Each row is where one point has got to under a steady rotation. How many steps took it there?
The counts run from 0 to 719.
[  1   9 -17   9  44  45 -25   0 -47 -25  36  -3]
180
[ 51  40  -4  -5   9  -9  -9 -51  47 -16 -23   4]
256
[ 33  -3  -4  22   9  17   6  64   8  63   3 -14]
705
[-34 -26 -14  -2 -32  35   1  38  44  17  31 -25]
322
[ 57  28 -23 -29  -9  24  42 -26  -5 -13   6   6]
672
[ 16 -53 -16  10  28   2 -18  28  10  12  25 -42]
203
[ 62  24  57  16  -7  -4   8 -26  -4 -29  12  -6]
569
[  5 -58  13 -56 -26  11 -20  18 -20   1 -33  -7]
113
[  1 -53 -37 -27  18 -25 -17  42 -49 -10  20  -1]
504
[ 60  18  26   5 -27  -3  22 -37  38   0   5  -9]
250
[ 20  36 -18  -4 -17  -8  -4 -79   6  13 -12  18]
252
[-16  46 -18  20  35 -26 -10 -10 -52 -36 -15   5]
477
[ -1 -14  19  14 -18 -37 -18  73   8  52   2  -8]
5
[ 61  48 -24  11  -7 -27  14 -44 -12  15  -6   7]
670
[ 19 -31 -14 -17   7 -20  35  51 -41 -30   6 -24]
87
[ 12  39  16  12  32  -6 -25 -26 -22 -16  52  30]
163
[ 44  43 -30 -16 -11   6  34 -34 -23  13   5  34]
671
[ 26   9  -7  10 -19  -7  13 -71  58 -12 -21 -14]
653
[ -9  61 -29  14  -3 -19   9 -46  35 -16 -25  -8]
356
[-15 -21  27 -25 -20  15 -13  55  19   9 -44 -22]
417
[-17 -22  14 -37 -10 -18 -54   8  -5  26 -48  19]
116
[ 16 -40  30 -22 -43 -40 -45 -25  16   5 -41  -4]
533
[ 34   4 -12  18  -3  50  18  27 -54  48   7  10]
290
[-13 -55 -32 -41   6 -17 -26 -10 -43   7 -37   0]
514
[  4 -25 -17   2  11 -12  34  18 -77 -39  16 -22]
489
[  5  22  60 -34  -4 -11 -36 -25  45 -12   9  16]
141
[ 36   4 -24 -12   0  -2  54  46 -50   4 -38  -2]
390
[ -5 -48  -7 -52 -25 -17 -24  11 -32  15 -40  -6]
112
[  2 -18 -32 -21  14 -39  22  33 -57 -17   8  16]
86
[ 20  50 -33 -26  -3 -12  56   3  26 -36  24  -4]
364
[ 48  28  45  -4  -3  10  18 -16 -23 -32  31   7]
568
[-46  -1  35  -4 -24  14 -11  51  55   8   6 -21]
20
[ 44  55 -23  28  51  27 -18  -8 -14  31 -17  24]
278
[ 40  -1   6 -23 -18 -21  10 -48  68   0  29   0]
245
[ 10 -45 -34  49  22   9 -38  -8 -42   5 -13 -26]
194
[-13  62 -39 -24 -15  18  24 -27  13 -47   3   4]
358
[ 37 -10  -1   5  18  38   3  87  -1  37   6  -7]
704
[-19  41   6  -3   3   1  22 -14  18 -73 -12 -22]
56
[  6 -30 -20  -6  23   5  -6  25 -34 -49 -26 -30]
495
[ 64  38 -19  25  14   4  13 -29  13  -3 -33 -14]
674
[ 10 -25  74 -15 -43 -25 -20 -10  19   2 -17   0]
130
[ -9 -35 -39  26  37  26 -39   1 -60  -2  -5 -13]
195
[ 29  23  72 -15 -27   3   7 -40 -22 -35  16  -9]
150
[ 38  18  -4  -8 -19 -38 -10 -62  57  21  24   0]
246
[ 23  -3 -32 -21  14  21  15  54 -30  -3 -55  -3]
395
[-44 -14  -3  34 -55 -15   0 -18  21  29   2  -9]
330
[-49 -18 -21  36 -16  32 -30   1   4  41  -9 -12]
315
[ -3  34 -25  19  11 -57  16 -20 -46 -21   4   6]
69
[ 14 -22  30 -36  -8 -10 -47 -19  51 -10 -29  -3]
538
[ 57  44  -9   8  17  10  14 -37 -24  28  17  29]
268
[ 50  32 -20 -28  -3   3  51 -33   8 -20  21   7]
667
[ 34  24   9   5  25  51  -9 -11 -40 -38  18   2]
578
[-51   3  32 -17 -65   3  16  15  -2  10  12  -1]
29
[-29 -29   1 -69  -5   1 -51  15 -14  21 -32  16]
117
[  8 -86  -4  19 -11 -34 -29  -2   6  13   7 -30]
209
[ 12   7 -25  41  10  46 -12  21 -44  43 -21  -2]
294
[-31 -11  39  11 -28   5 -26  47  24  16 -33 -20]
15
[-19 -30  -5  24 -20  44  -9  31  51  19   4 -34]
318
[ 25 -16  -3  31  18  69   0  24 -55 -19   1 -15]
594
[-35 -11  -3  24 -63  26  26 -23  45  -9 -14 -26]
333
[ 77  15  -2  33  16  20  25  33 -11  27 -11 -17]
689
[  8 -50 -32  34  53   1 -56  12 -11   6   6 -18]
199
[-36  58  38  20  22 -25 -12 -16  25 -39  14  -3]
460
[-16 -30 -22 -37  30 -27 -41  45 -31  17  -7  16]
101
[ 36   6  -3 -51 -33   9  26 -60   7   4  21  28]
248
[ 71  45  17   5  14 -15  22 -22  18  -1  15   3]
266
[ 17 -52  23 -22 -26 -58 -36  -3  25  15  -5   3]
528
[ -2  19 -38   9   5 -33  40  -9 -58 -30   8   1]
70
[  0 -76  -6   7 -19  10 -13   4  45   7  44 -38]
626
[-61  23  29 -10 -59  18  10 -21   8 -18 -12   0]
34
[ 52  -9  17  63  10  14  -4   3 -26  -6  17 -31]
590
[ 17  -8 -16  29  57   1 -17   0 -39   1  49   1]
184
[  1  14 -49 -30 -27  13   7 -80  14   1 -11  18]
655
[ -6 -24 -20 -39 -14  21  -1 -39  68 -20  22 -15]
641
[-45 -15 -16  24 -40 -12 -25  -3  27  50  39 -11]
325
[ 16  13 -45  18  10 -24   2  29 -40  34 -52   7]
393
[-19  38 -23  11  30 -54   2  -6 -25 -26  38   1]
64
[ 48  13  17  48  47   0 -19  10 -20  -5  45 -14]
585
[  4  39  35 -15  -3  -5 -38 -66  -4 -13 -21  31]
555
[  7  13 -22 -20   5 -26 -39 -49  62  22  12   7]
241
[-16 -55 -23  20 -31 -17 -24 -31  16  44  20  -2]
628
[ -5  27  39 -33  -9 -27 -37 -36  21   7  21  31]
142
[ 29 -42   1 -14 -43  16  -5 -46  51 -11 -26 -17]
234
[ -6  21   7  29   4   1  36   2 -30 -74  -8 -31]
474
[-34 -20 -21  30 -43  35  -3  22 -24  59   8  -5]
310
[-58 -16 -23   9 -62  13  -1 -32  12  35   0  -9]
331
[ 23  -1 -18  -3  21   4  22  51  -8  10 -61  -9]
396
[-36 -12  22 -36 -52   7   0  44  -3  27  11   8]
426
[  1 -69  -8  17 -23 -24 -29 -11  42  27  27 -15]
627
[ 67  39 -21 -18  34  39  36  18   3  -2   9   3]
683
[-58  -6 -14   1 -65  32  11 -17  27   9  -5 -25]
332
[ 55  38 -24  24  37 -16   9  14   3  32   5  16]
685
[-45  48  30   8  -1 -33  -9 -20  40 -20  28 -20]
42
[ 59  50   0 -25  12  32  29 -22  -1  -8  45  24]
264
[ 33  21  42  13  12   9  16  -1 -22 -39  52  -9]
166
[-23 -57 -26   9  12   2 -42   2  44  13  21 -19]
622
[-26   1  -5 -24  -4  22 -19  71 -19  59   2  21]
2
[ -8 -67 -34  -6 -10   8 -28   4 -38  21  39  -7]
206
[  5 -65 -13 -38 -15 -10  -2  26 -41  -2  -9 -23]
510
[61 29 11 17 57 44  9 45  4 11  7 -8]
281
[ 14 -19  -2  31  15  47   0  60  12  32  19 -21]
302
[-21  38   7   3  -6  -8  38 -12 -41 -48  30   5]
468
[ 16  27 -22 -17   6 -21 -15 -53  50 -10  -6  17]
659
[ 12 -38  -3  -7  49 -36 -30  59  -2  -9 -34 -15]
99
[  7  23 -20   8 -26 -15  -1 -72  32   4 -10  -3]
654
[ 34  -2   5  67  17   2 -28 -10 -56   7  15 -12]
591
[ 35  57 -31  -4  12 -17  13 -36  10  17  26  28]
665
[-34  30  23  -7 -35 -12  32 -28  -9 -60  18 -27]
50
[ -6  22  56 -45 -18  16  -5 -18   3 -15  44  22]
144
[  6  50  36  -7 -19  23 -13 -41 -30 -36   5  10]
154
[-26   1  -2  36 -50   1  -1 -25  61  -5 -21 -33]
334
[ 22  31  37 -38  17  22   1 -32  -7 -30  33  25]
562
[ 20 -13  10  38  62  11  -8  23 -16 -37  48 -25]
182
[-34  -9  21  34 -37 -14 -39  19  -2  53 -32  -6]
11
[ 20  32  21  32  13 -29 -18 -40 -48 -11  31   9]
168
[-41 -10  38 -33 -62  11   3   7   0  26 -26  11]
431
[  8 -38  57 -43 -55  -5  -3  -5  13  -5  -2  -1]
129
[ 18  57 -42 -15  -6 -18  58 -14 -22 -16   8   8]
368
[ 12   8 -47 -16   4 -10  18  37 -59  19 -57  14]
394
[  8 -61  -2 -44  -3   3 -18  37   3 -18 -41 -21]
516
[-26 -55 -23  -9 -36   1   2 -35   3  26  29   8]
629
[ 19 -67 -16   2  16 -34  -3  49 -13 -12   0 -30]
506
[ -5 -23  14  12 -31 -28 -16  45  -5  45 -51   2]
413
[-40 -23  -6  43 -16  24 -26  29  44  35  -6 -16]
319
[  7 -21  13 -20  -7   5  23  82  -9  31  -9   0]
406
[ 17  -2  -3  19  41  35 -11  30 -32 -49  39 -11]
181
[  3 -55  10 -30  11 -53 -54  14  35  11  -2   5]
523
[ -1 -48 -37  36  -2  29 -36 -15 -37  22  -2  -3]
613
[ -1 -65   0 -15  14 -19 -47  18  20   0 -47  -7]
517
[ 63  49 -14  14  41  11   4  10  32 -13 -19  -2]
679
[-14  41  37  33  12 -54  17 -10   7 -51  24  -6]
465
[-20  40  25  34 -15 -48   6 -30   8 -50 -10 -27]
52
[-10 -62 -33  10 -24  49 -25  -7 -31  18   0 -16]
614
[-11  23 -57  -5  31 -16   5  -6 -48 -43 -22   2]
75
[ -8 -19 -24  23 -20  32 -13  38 -26  64  34  14]
305
[ 34  42 -25 -27  -6  11  25 -35   4   2  35  24]
666
[  3  -2 -14 -17 -17  -1 -43 -61  51  10  -5  12]
236
[ 62  48   0  10  15 -16   7 -25   5  22  21  16]
267
[ 32  20 -16 -18  -6  23  15 -44  47 -35 -15 -26]
657
[ 56  48  -5  22   9  18   4 -43 -36  23 -17  20]
273
[-19 -17  60 -12 -52 -30  -9  38  21  13  -6  -9]
428
[-19 -53 -34 -55 -11  23 -25 -11  24  16  26  -4]
222
[-32  45  18  11 -41 -45  17 -38 -16 -16  16  11]
48
[  2 -22 -24  35  47  29 -48  20 -17  28  28  11]
602
[-10 -24  25 -30 -18 -28 -53 -45  16  14 -39  24]
534
[ 15  -9   6  -1 -33 -27  12 -55  63   4  20  -8]
648
[ 37  21 -21 -14  21 -13  49  55 -15 -16   3  -7]
385
[-17  -1  43 -30 -45 -17 -24 -42 -14  16 -19  26]
132
[ 10  21 -17  22  50 -35  -4  22  -5 -58 -21 -27]
78
[ 22 -53  27 -35 -40 -20 -20  -2  15  -7 -23 -10]
532
[ -1 -63 -27  24  18 -22 -35  21  11  18  27 -22]
204
[ 64   5  11  51  19  -6  16  39 -12  34  13 -10]
287
[-20  -7  -1 -24 -37  13 -18  41 -20  38 -44  11]
415
[ 13  24 -12  30  31 -37  18 -13 -39 -44 -36 -29]
73
[ 46 -15   6  63  13  37   9  25 -11  25 -18 -22]
292
[ 57   6  -8  32   6  37  24  44  -7  13 -44 -21]
694
[  0  -7 -14  12  32   0 -17   3 -61  -3  56  12]
185
[-10  32  -8   0   8   7  25 -15 -55 -58  -1 -16]
473
[-16  -1  15 -28 -10  22   2  84 -14  32   6  -6]
3
[-11 -37  24 -73 -30  -6 -27  28   7   4   2  17]
123
[  2 -29 -19 -19  36 -41 -43  34 -18  10 -25  13]
100
[ 16  40  -8  17  50  20  -8   0 -56  -4  47  28]
582
[ 75  38  12  31   6  12  35 -17  -2  -6  -8  -3]
271
[-30  65  -3  18  32 -37 -10 -25   5 -43   5  -1]
58
[-18 -19  35  20 -31 -10   4  44   9  39 -25 -15]
10
[-50  58  19  -6   5  -1  -4  -7 -16 -34  45  19]
462
[-10 -62 -17  46   7   8 -60  -8  13  17 -17 -24]
617
[ 15 -59   9  47  -4  10 -28  11 -16  18   2 -40]
611
[ 70  52   0  26  13  -6   7 -28 -19  17 -19   3]
272
[ 20  37  53   0  22  22 -11  -9  13 -52  35  -9]
161
[-59  33 -36  -9 -11 -13  -7 -33  52  15  22  14]
341
[ 24 -37  -7  42  40  42 -24  38 -11 -18  14 -24]
600
[ 19  -9   6  47  30  14 -41  10 -33 -10 -11  -7]
596
[ 30  35  25  24   3  -6  -4 -58 -43  14  10  30]
571
[ -4 -28  -3  43 -43  29 -22  23  24  34 -30 -29]
313
[ 33  22 -18  -9  -6  -4   3 -47  59 -18  -8 -16]
658
[ 26  15   8   1  36  42   1  11 -41 -20  50  12]
583
[-48 -22  14 -22 -39  35 -10  44 -19  26 -32  14]
13
[  0  51  19 -14  19  24 -16 -32 -25 -27  25  24]
159
[ -8  13 -42 -26  33  10  21  19 -47 -62 -19 -15]
76
[-24  -5  32 -13 -13 -25 -28  49  37  32  -3   0]
423
[ -1   9  50 -49 -21  25 -23 -22  27 -22   4  18]
139
[-25 -22  29 -31 -30  33  -4  56  -6  18 -42   3]
416
[ 32  -5  53 -51 -25   0   7 -21  14 -22  24  14]
547
[-19  32 -33  17  61 -35 -23  18 -46 -24  29   0]
482
[ 44 -28  21  33  16  39   9  17 -55 -14  26 -13]
589
[ 34   6 -14  58  12  24 -26  24 -19  48 -29  -2]
293
[ -1 -18 -17 -26 -17   0  -8 -33  78 -18  16 -25]
642
[ 43  37  -2  -6  -7  29  31 -27 -33  13  21  14]
269
[ 60  19 -17  50   5  -3  27  18 -17  42 -13  -5]
690
[ 62  31  36  32  16  36  -8 -18 -16 -40 -12  -8]
574
[-39 -25  24 -72 -14 -23 -36   7  -6  30   2  32]
122
[-30  35  35   8 -16 -23  -5   1  53 -32  27 -22]
41
[-39  47  29  -6 -38 -17   5 -42 -24 -17   1   7]
451
[ -2 -23 -28   8  45 -51 -36  45 -18  -9  -7 -16]
502
[-13 -60 -31  12  -5 -10 -59 -30  10  21 -29 -12]
215
[-81  39  14 -26 -23  12  -5 -10  30 -30   9  -3]
39
[-51  29  12 -21 -33   1  22 -15  -1 -26  59  15]
44
[ 15   5 -25   5  39  -8  22  22 -16 -66 -21 -26]
77
[-21  30 -27 -19 -46  14  50 -36  17 -31  -5   5]
353
[-13  -3  21 -83 -23  15 -26 -11  23 -20   8  23]
541
[ 15 -10   1 -28  -2 -11 -25 -35  82   1   8   2]
240
[-17  -9 -34 -46 -29  -5  -7 -51  26  13  46  10]
645
[  4 -18  16  -9 -21  10   3  84  20  34   5 -11]
4
[-56  48  13  -8 -21 -29  -9 -19  12  -3  36  10]
43
[ -6 -67 -17  36  -3  28 -27  12  14   1 -14 -41]
616
[ 63  32 -10  20   1 -15  27 -43  29   3   1  -3]
669
[-38  33  46  -7 -16 -21 -41   4  47   0 -11  -3]
439
[ 12  -8 -24  20   9  58 -22  30 -51  27 -16  12]
295
[-57   5  37  10 -47 -31  -7   6  17  29  16  10]
27
[ 27  39 -32 -17  34   1  42  46   3 -31 -12 -16]
380
[ 18  46 -46 -17  42 -25  18  20 -26   9  -3  20]
383
[-54  13  44 -33 -47  28   6  18  29 -22 -28  -1]
437
[-36  38  42   7 -25 -42 -18  -3  32   3  32  15]
445
[ 54  38  -3 -19 -13  17   7 -47  39 -26 -16   0]
255
[  6 -37  27   6 -30 -10   8  53   0  26 -69 -13]
412
[ 50  -1 -13  42  23  10  -3  36  -5  29 -44   1]
695
[ 31 -27   2  62  30 -10 -11   2 -37 -11  31 -20]
188
[-15   2  -4  19  14  -4 -33  73   6  47 -33  -2]
0
[ 27  17 -27  29  31  20 -24  41  -1  48  -9  19]
701
[-59  59  31  12  -7 -11 -28 -37  -7 -35   4  16]
456
[ 29 -12   2  26  15  28  15  12 -71  -8  38   3]
588
[-47  10  47  11 -50 -23  -5 -12  41 -11 -13 -26]
31
[-25  21  30 -24  -4  -9 -56 -35  18  12  -8  26]
137
[ 20 -16  -2  52  56 -14 -25  14 -27 -20  42 -17]
183
[  3  56 -55 -14  37  -8  10  -7 -19 -10 -32  15]
378
[ -7 -65 -56 -21  18  37 -28  20 -34  -1  27  -9]
201
[-27  19  33  10 -30 -33  26  -4  32 -42  34 -19]
46
[ 24  -2  -4  25   4  69  -6  43 -19  13 -24 -24]
296
[-10 -70 -31  -3 -28  29 -13 -16 -15  -2   0 -10]
212
[  8 -45   3 -19  19 -66 -35  39  -9  29  -4   5]
105
[ 13  45 -56 -29  25  15  31  27 -15 -20 -23   3]
379
[-32 -15   3  22 -39  -6 -22  30  55  36  24 -15]
324
[  8  -8 -20 -61 -14  26 -15 -48  41  -8   3  10]
238
[-28 -69 -50 -35 -21  30 -32 -17   0  -1  -6 -11]
217
[-78  39   3 -15 -16   0 -19 -25  13  -6  15  20]
38
[  2 -30  33 -48 -20  -5 -31 -25  46 -17 -36   1]
537
[-12 -17 -37  14  21 -25  -1   1 -75 -14 -25  -1]
493
[-23 -49 -27 -12   4 -14 -52 -16  43  16   1 -10]
220
[ 26 -24 -12  16  19  30  20  13 -42 -25  51 -18]
186
[-33  18  53  -8 -28  15 -12  20  53 -16 -16  -3]
438
[ -5  54  34  16   4 -25  21   6   5 -49  41 -16]
464
[-17  27 -18  20 -35 -30  16 -51  21   2  -4  -5]
351
[-15 -41 -50   6  29  17 -45  10 -35   6  24  -4]
200
[ 22 -57  13 -19 -11 -36 -16  33  -7  12 -30 -14]
109
[ 26  45 -22  27   8 -43  48 -16  -1  -9 -21 -13]
371
[ -3 -13   7  11 -11 -27  -7  48  -7  50 -30   7]
408
[  7 -61 -13  28  -6   1 -34 -13  33   4 -27 -30]
214
[ -4 -50 -35   2  27  45 -28  12 -50 -24   4 -11]
196
[-14 -22  41   7 -52  13   7  68   4  23 -14 -16]
9
[-41 -51 -38 -28 -14  17 -23  -1  16  34  41   3]
624
[ 26  20  72  10 -25 -17  -6 -37   9 -37   5  12]
151
[-10 -53 -18  14 -43  -9 -37 -51  35  24  -3  -9]
633
[  3  -2 -26 -51 -23  14 -28 -72  36  12 -10  17]
237
[-24 -36 -19  24 -42  46   0  20 -14  41 -14 -19]
311
[ -1  17 -20 -41 -10   3  -9 -50  47  12  23  34]
242
[-22 -51 -46 -26  -7 -15 -38 -20  31  26  19  15]
221
[ 24  56 -20  29  11 -59  44 -17  28 -22  11  -5]
366
[  4  36  25  -6  20  10 -12 -22 -26 -23  52  25]
164
[  4 -13  -5  49  20  18 -18  51  10  49  10  -7]
303
[ 26  35 -33  10  49 -44  12  39  -5   7 -11  16]
382
[ 20   7 -17 -31 -55  13  42 -56  32 -18   2  -5]
651
[-57  22  43 -35 -50  13 -12   1   7  -4 -29  10]
436
[ -2   4  64 -33 -27   9 -29 -14  29 -17 -30  -1]
135
[ 11  53  45  29  32 -15 -33 -20   5 -27  37  10]
162
[ 22 -23  11   8 -12 -40   8  79   2  42 -14  -2]
407
[ 33 -31  21  63  36  39 -14  20 -28 -19 -23 -30]
595
[-63  29  20 -29 -27   4 -17   8  11  -5  24  33]
441
[  5  17 -39  22  52 -39 -22  18 -21 -32 -25 -14]
79
[  0  50 -41   6   2 -45  40 -21  -8  -6  14  14]
367
[ 37  45 -43   0  40  12  -7   3 -15  15  -2  26]
681
